Some points:
[-65  15 -54  29  -2  17 -20 -30 -29  28  48 -17 -17  17   5  30  -6  31
  45 -30 -12  48  -2   4 -23 -49 -20 -36 -39  -4  34  16  15 -51   5 -33
  48 -19  -4 -10  -6  -8  16  16 -14 -12  43 -13]
[-83 -20 -81  41  12   7   5  26 -34  -7  24 -39 -47   8 -14   5  45  18
  -7 -43 -52 -34  -5 -60 -20 -32 -12  11 -55  -9   1  19  34 -72 -41 -25
  24 -17 -46  -8  11 -23 -12 -24 -28 -18  14 -16]
[-29 -42  -5   8   2   1 -33 -16 -53 -67 -20  57  17  16 -12   2 -25 -11
   7  38 -48  -8 -46 -37  -6  15 -20  37 -24 -33  -6 -11  -4  12   4 -29
  10   6  16 -35  14 -10  21 -23  -8 -34 -11  48]
[  7   0  -7  -1 -22  49 -26  -6 -15 -33  25 -81 -18 -54  -3  32 -15 -10
  29  24  29  15  21  31  -8  26  -5 -40 -34  45  -1  11  -9  28   0  35
  23  47  36  -9  53   6   1 -26   0  -9  15 -17]
[ 32 -65 -14  23 -33 -28  28 -19  28 -24 -70  28  46 -11  16 -12   5 -11
  20  13 -25  42  31  19  53   0 -20 -74  15 -23   1 -26  61  30  37 -40
  82   5  51  64  86  -7  46 -73   6 -30  -3 -28]
[-18  12  19 -50  45  18 -14  -9 -77 -44 -25  31  32 -60 -37  34 -81  13
  23  55  -9  31 -53 -35  37  10 -13  45  -9 -91 -43  16 -30  39 -32  28
 -26 -21 -22 -75 -58 -42 -38 -13   4  -3  58  80]
[-18  -8 -17   0  -8  10  -5 -15  40 -61   6 -58  32  -6  85 -61  66  -9
 -10  22  -4   9   2  21  10  15  41  37 -29   5   8  51 -37 -54   0 -39
  35 -10  17  -7  27  64  -6 -31 -11 -30  -8   0]
[-48  -1 -12 -17  -5  19  -4  -7 -20   5   8  10  10 -12  13  41 -32  30
  43   1   1  40   0   2  14 -28 -17   2 -14 -48   2  18  16   7   4  14
  10   0   7 -25 -11  -5  -5   1 -11 -28  33  -9]
[ -3 -24  -7   0 -18   6  10  -6   0  -9  30   0 -22  -2   2 -17  33 -32
 -21 -21  -3  -4  52 -21  -1  -3 -31  26 -38  10 -53   0 -13   1  12 -41
  -5  41 -13   2 -19 -13   1  61   5   8 -33  -3]
[  5 -22   4  19  12  19   8  -1 -10 -20   8 -26 -17  -4 -12  -7  29 -16
  -6   2   0  -4  16  -8   8 -31 -41  -4 -14   6 -36  -3  -1   4  23 -34
 -13  21  10 -18  11   8  24  41  -2  -6 -39 -22]
[  30  -31   49  -96   -8   -4   31   41   19  -57   13  -15   28  -31
   45  -31   21  124  -23   10  -25  -38   12  -33   33   79  -69   61
  -22   -5  -23   31  -11   -1   21   30   25  -18    0  -40   41   70
  -17  -38   41    9 -127  -32]
[ 29 -27   2 -22 -29   2  -5  19 -25  14 -13  11  40 -65  19  -4  53  35
 -36  -8   6 -12  30 -15 -19  10  38  -6  40  16  19 -36 -21   7   4  23
  40  25  19  45 -41 -22 -35  52  29 -44 -36 -15]
[-24   3  -1  25 -47 -10 -16  12  -4  22 -18  49 -37  31 -30  10 -14  -6
  -5  25 -33 -28  35 -13   8  -8 -24  12 -10   3  10   1  37 -30  21 -23
 -22 -49   7 -37 -11  16   2 -10   2  11 -21  21]
[ 15 -12 -20  -7  16  22 -15  15  -6  -7  23 -12 -29 -17 -13  24 -79  33
  -3   0  49 -57 -27  21  13 -30   7   0  -3  32  33  13 -32 -28 -47  17
  -6  16  61 -35  72 -21 -19  21  26 -16   2  19]
[-42  36  -6  63  29   9 -16 -34   1   9   6  14  25   8 -45  28 -22  77
  -1 -60 -23  42   8  41 -54 -33 -45 -34  33   6  81   9 -10 -16  14  66
   0  33 -23  11 -48  21 -22  43  -9  15 -25  -7]
[-12  31 -17  30 -42 -11 -17  36 -10  -7   4  13 -47  44 -23  -5  38  22
   7 -11  -6 -62  10 -27  16   6   2  23 -16 -20 -28  14   9 -36   4 -22
  39 -58 -34  48  16  45 -14 -18 -10   7  33   1]
[-40 -16 -19  -7  11  30 -10   0 -31 -31   3  14   8 -14 -27   8 -48   7
   5   8 -31   9 -26 -10  36  -5  -6  18 -37 -63 -34  -5  12   6 -13 -13
   1  -4  -5 -30 -23  -8 -10  -8 -31  -7  20  48]
[ -2   3   0  -2   0  -7  17   0  -8   2   2  16 -22  15  -2  10  -1 -26
 -22 -12 -20  -5   9 -11 -12 -13  12  30  -5  10 -17   9  -9 -25 -18   7
 -11 -22 -35   6 -14   4  12 -12 -11  16  -2  -3]
[ 19  -9  13  -5  -3 -13  16  -3   5  25  -2  12 -10  15  17   1  -7 -30
 -12   5  31  16  -6 -22 -27   4  26  -7  17   2  -4 -25 -15  21   5   1
 -21  18 -13   4 -20 -12   6  10  15  11   8   1]
[ 13  18  13 -26  13  -8   0   0  24   6  -1  -4  25 -11  21 -12  14  -9
 -17  -7  26   2   4  26  -9  18  28   7  22  20  12 -12 -14  24   3 -11
 -26   8   0  16  -9   4  -3  16  17   5   7  -5]
[ 23  13   0   5  22   0  10  20  25  14  -2  -1   8  11  13  11  10  -1
  -3  -3  29 -13 -21   5   0  -6  -8 -12  16  18  23  14  -4  -2  19  -1
   4  33  32   2   5  -1   1  25  -1  -9 -15   6]
[ -6  18  17  -3 -10  13  -1 -20  25   2   3 -21   4 -23  -2 -17  10   6
  12 -10 -13  33  38  52  -6  35  -2   9  22  52  10  13 -34  20  -9  22
  -2  -6   8  23  36  15 -15   0   7   5  19 -17]
[ 40  16  43  -6  14  -8  24   3  19  24  -9  -8 -11 -16  10 -17  -6 -32
  16  13  27  -2 -18  23 -13  16  40 -15  45   5   6 -38  13  43 -21  18
 -45  -4 -24  36  -7  -8  22  -7  12  12  28 -21]
[ 10  -6   4   3 -14   0   2   5   0   6  14  13  -2  -4  -6  -6  22  -1
 -12   1  -3 -16  17 -19  -6  -4 -16  18   6  19  -5  -6 -12  -2   7  -1
  11  10   0  -1 -13  -9 -12  13  -8 -14 -18   1]
[ 14  22  11  21   6 -18   2   1  10  19 -11  -5 -14  34  -1  13  -5 -18
   6  -4  24   9 -16  -9 -16 -21   8 -21   9   1   3  -3  12  -5   7   4
 -26   1   1  -3 -12 -10   5  12   8  35   2   2]
[  4  -6  -7 -11  15 -22   1  -8  19  10 -11   1  16  16  19 -11 -10 -22
   1   7  40   8 -17   2  -2   9  27 -19  12   7   5  -5  -8  17  -4 -30
 -35  22   9  18   6   9   2  15 -19  11   2   2]
[  7   5  15   1  11 -14  18  -8   7  16  -7   3 -24   9  -6 -11 -27 -29
  11  -6   3  30   3  16  -1   5  16 -12  -1  30   8   4 -11   7 -24  22
  -3   1 -18   5 -13 -10   7   1  -5  11  14   0]
[ 20  18  20   8   7 -22   8   3  19  25   0   3   3  30  -2  -5 -10 -36
  -3  -7  19   2 -17  -5  -2  -2  19 -27  10  -8 -17 -13  11  24  -1  -6
 -30   9  -1   6 -24 -18  11  15   3  17  -8 -13]
[ 29  39   7   0   3 -16   2   5  19  35  13  -1  -1  29  -3  17  25 -18
  -7  -9  10 -17  -6  14  -8  -3   4 -10   3   2   9  -7  12  -8  12  24
 -11 -11  -8   1 -27  -7   3   4  -1  25  17  16]
[ 18   6  28  13 -10  -8  -9  -3   9   7 -31   7  28 -25   5 -41  -6  16
 -15 -10 -14 -11 -12   7  -3  24  25 -17  27   1  18   8  15   3   6   1
  -4 -11   7  10  13  -4 -12 -43 -15 -24  -4 -17]
[ 43  28  17 -29  14  -8  14  12  30  43   4 -13   6  33 -16  -4  10 -42
  -5   5  10 -13 -17  24   0  -7  17  -6  25  15   3 -16  16  19   1  21
 -23 -26 -21  24  -5 -13  21  -8   7  51  29  -4]
[ 22   8  11 -17  30  -4  17  -6  20  22 -21 -18  -2   8  12  -8   5 -33
  -5   6  40  17 -12  10  -8  -1  20 -30  22   7   2 -34  -4  25   0   0
 -26   7 -14  10  -7 -17   5  -5   8  32  23  -7]
[  9  -3  -4   9 -11 -21 -21  -4   3  32   8  39 -10  32 -28   4   6 -18
 -12   4 -26 -31  12   7  17   5  21  33  26  -7 -18  -6  18  -8   5  14
 -13 -26  -4   1 -21   6  17  -8  -6   4  -7   4]
These points spread out most along one direction. How many in every 100 of the points above lie lower along it than each point below? Answers are rounded to whole numbers. More than half of the points above lie lower than the first one.
[-18  -8 -17   0  -8  10  -5 -15  40 -61   6 -58  32  -6  85 -61  66  -9
 -10  22  -4   9   2  21  10  15  41  37 -29   5   8  51 -37 -54   0 -39
  35 -10  17  -7  27  64  -6 -31 -11 -30  -8   0] 70
[ 15 -12 -20  -7  16  22 -15  15  -6  -7  23 -12 -29 -17 -13  24 -79  33
  -3   0  49 -57 -27  21  13 -30   7   0  -3  32  33  13 -32 -28 -47  17
  -6  16  61 -35  72 -21 -19  21  26 -16   2  19] 67
[-42  36  -6  63  29   9 -16 -34   1   9   6  14  25   8 -45  28 -22  77
  -1 -60 -23  42   8  41 -54 -33 -45 -34  33   6  81   9 -10 -16  14  66
   0  33 -23  11 -48  21 -22  43  -9  15 -25  -7] 52
[ 29 -27   2 -22 -29   2  -5  19 -25  14 -13  11  40 -65  19  -4  53  35
 -36  -8   6 -12  30 -15 -19  10  38  -6  40  16  19 -36 -21   7   4  23
  40  25  19  45 -41 -22 -35  52  29 -44 -36 -15] 27
[-48  -1 -12 -17  -5  19  -4  -7 -20   5   8  10  10 -12  13  41 -32  30
  43   1   1  40   0   2  14 -28 -17   2 -14 -48   2  18  16   7   4  14
  10   0   7 -25 -11  -5  -5   1 -11 -28  33  -9] 79
[  5 -22   4  19  12  19   8  -1 -10 -20   8 -26 -17  -4 -12  -7  29 -16
  -6   2   0  -4  16  -8   8 -31 -41  -4 -14   6 -36  -3  -1   4  23 -34
 -13  21  10 -18  11   8  24  41  -2  -6 -39 -22] 61
[ 19  -9  13  -5  -3 -13  16  -3   5  25  -2  12 -10  15  17   1  -7 -30
 -12   5  31  16  -6 -22 -27   4  26  -7  17   2  -4 -25 -15  21   5   1
 -21  18 -13   4 -20 -12   6  10  15  11   8   1] 15
[-40 -16 -19  -7  11  30 -10   0 -31 -31   3  14   8 -14 -27   8 -48   7
   5   8 -31   9 -26 -10  36  -5  -6  18 -37 -63 -34  -5  12   6 -13 -13
   1  -4  -5 -30 -23  -8 -10  -8 -31  -7  20  48] 88
[ 13  18  13 -26  13  -8   0   0  24   6  -1  -4  25 -11  21 -12  14  -9
 -17  -7  26   2   4  26  -9  18  28   7  22  20  12 -12 -14  24   3 -11
 -26   8   0  16  -9   4  -3  16  17   5   7  -5] 9
[ 18   6  28  13 -10  -8  -9  -3   9   7 -31   7  28 -25   5 -41  -6  16
 -15 -10 -14 -11 -12   7  -3  24  25 -17  27   1  18   8  15   3   6   1
  -4 -11   7  10  13  -4 -12 -43 -15 -24  -4 -17] 42
[-83 -20 -81  41  12   7   5  26 -34  -7  24 -39 -47   8 -14   5  45  18
  -7 -43 -52 -34  -5 -60 -20 -32 -12  11 -55  -9   1  19  34 -72 -41 -25
  24 -17 -46  -8  11 -23 -12 -24 -28 -18  14 -16] 94
